(in the rows, 128 means zero)
Turns in one plane each, and the order they were made in; the first pair answered:
Luno (before -> after):
[102 126 114 121 122 144 139 131 122 133 124 154 134 134 137 127 131] -> [117 139 112 120 123 147 137 135 112 114 120 126 131 124 127 155 122]
[125 126 152 126 136 104 160 124 114 124 118 128 132 108 150 142 107] -> [147 132 154 130 131 111 136 122 103 120 143  97 113 119 133 144 105]
[151 103 118 124 142 120  84 155 108 140  59  94 105 120 122 160 134] -> [145 100 127 141 140 111  57 146 111 158  86 114 103 147 126 121 154]
kaveb (before -> after):
[145 135 115 113 121 126 112 130 112  98 138 102  98 130 121 133 118] -> [145 124 136 119 121 109 115 122 116 113 151 112 100 139 133 104 131]
[114 111  68 102 113 164 150 123 105 120  95  91 136 133 109 108 124] -> [127 108 109  99 117 128 183 102  97 135 127  73 131 130 131  90 119]
[122 144  83 110  92 145 134 142 104 122 101 104 156 140 128 146 106] -> [140 128 131 119  96 107 169 118  97 148 140 100 147 133 153 112  97]
[151  93 164  94 142  92 209 115  85 120 101 118 159  50 189 122 115] -> [100  80 131 116 130 133 128 126 124 156 114 205 168 102 182  42 180]
Gub (before -> after):
[118  94 168 126 127 111 164 118 141 154 160 152 108 166 137 106 132] -> [ 83  87 142 120 122 135 154 132 155 148 132 182 123 157 131 109 139]
[122 101 154 137 136 101 204 122 108 118 131 138 136 130 160 103 131] -> [ 89 111  95 137 128 153 132 144 128 105 100 176 145 149 130 101 149]
[ 91 119  91 111 135 154 103 138 154 133  94 173 149 125 132 111 157] -> [160 145 135 141 120 135  73 125 132 147 158 103  99 154  98 101 161]
Now pairs of rows:
(2 to 3 turns a pair)
[154 107 176 131 141  82 155 108 124 154 181 122 119 127 153 109 130] -> [135 133 109 103 140 129 149 139 122  95 106 100 143  86 119 193  96]	Gub then Luno
[131 104 122 125 152  83 169 113 146 121 135 133 147  85 140 123 147] -> [159 126 109 150 135 105  91 124 137 123 170 109 116 125  93 123 163]	Gub then Gub
[121 119 137 138 142 122 169 129 133 145 129 148 131 111 152  94 131] -> [163 147 138 143 134 125 136 134 115 134 155  95 102 121 121 119 115]	Luno then Luno
[129 105 162 137 124 103 180 102 135 146 144 151 129 125 155 105 120] -> [119 115 127 151 111 135 110 115 152 147 143 174 123 156 136  82 152]	Luno then kaveb then Gub
[ 88 110  68 103 157 139  53 125 117 133 104 132 139 144 146  84 125] -> [128 100 137 113 167  83 127  95  92 156 138 102 122 128 179  72 113]	kaveb then kaveb
[136 130 176 136 134  76 158 121 126 168 161  96 112 110 172 109 112] -> [104 147  99 149 117 148  41 158 151 147 133 130 114 148 121 108 144]	Gub then Gub
[102 132 136 143  98 117 123 115 137 156 166 117  89 137 127 106 181] -> [ 70 123 114 135 108 130 139 122 148 147 131 152 117 117 141 113 179]	Gub then Gub
[178 116 174 125 113 101 150  80  80 160 176  87  65 122 132  98 114] -> [ 64  96  82 100 110 162 133 116 134 145  73 202 136 108 147  98 141]	kaveb then Luno
[111 149  70 126 115 176  70 148 160 125 136 117 115 169 100 152 145] -> [127 154  86 106 130 156 144 139 140  98 110  88 123 112 118 203 101]	Luno then kaveb then Gub
[122 108 170 138 139  88 129 111 142 212 175 142 167 163 143 104 116] -> [ 99 112 133 137 127 126  77 128 153 199 161 162 168 180 122 112 135]	Gub then Gub
[100 106 134 101 154 108 182 108 124 125 100 148 178  81 158 140 107] -> [ 78 111  98 100 150 135 141 134 137 120  81 177 192  89 142 138 121]	kaveb then kaveb
[133 146 104 123 129 154 111 129 126 102  88 110 136 115 111 176 112] -> [144 140 133 120 134 127 150 117 109 111 103  93 137  98 131 174  93]	Gub then Gub
[126 128  96 122 140 181 100 143 106 119 108 134 135 165  92 105 124] -> [148 132 132 139 142 154 109 127 103 135 149 116 117 178 101  80 135]	Gub then kaveb
[117 144 110  98 134 149 155 128 111  95  78 110 148  74 126 200  93] -> [ 60 111 107 119 133 154 119 121 146 136  85 207 162 107 148 101 153]	kaveb then Gub
[180 165  99 180 113 124 101 173 103 119 151 121  95 148 141 176 116] -> [168 132 148 182 133  81 178 150 105 151 162 148 113 130 189 146 114]	kaveb then kaveb then Gub
[110 144  68 143 119 177  67 156 145 105  85 139 129 139 101 152 148] -> [151 145 129 164 118 134  56 133 121 146 171 107  90 168 104 101 160]	Luno then Gub then kaveb
[155 122 103 114 106 192 110 133  94  79  87 105 107 133 119 186 120] -> [155 108 130 104 117 167 169 121  92  88  85 105 118 106 158 188  96]	Gub then Gub
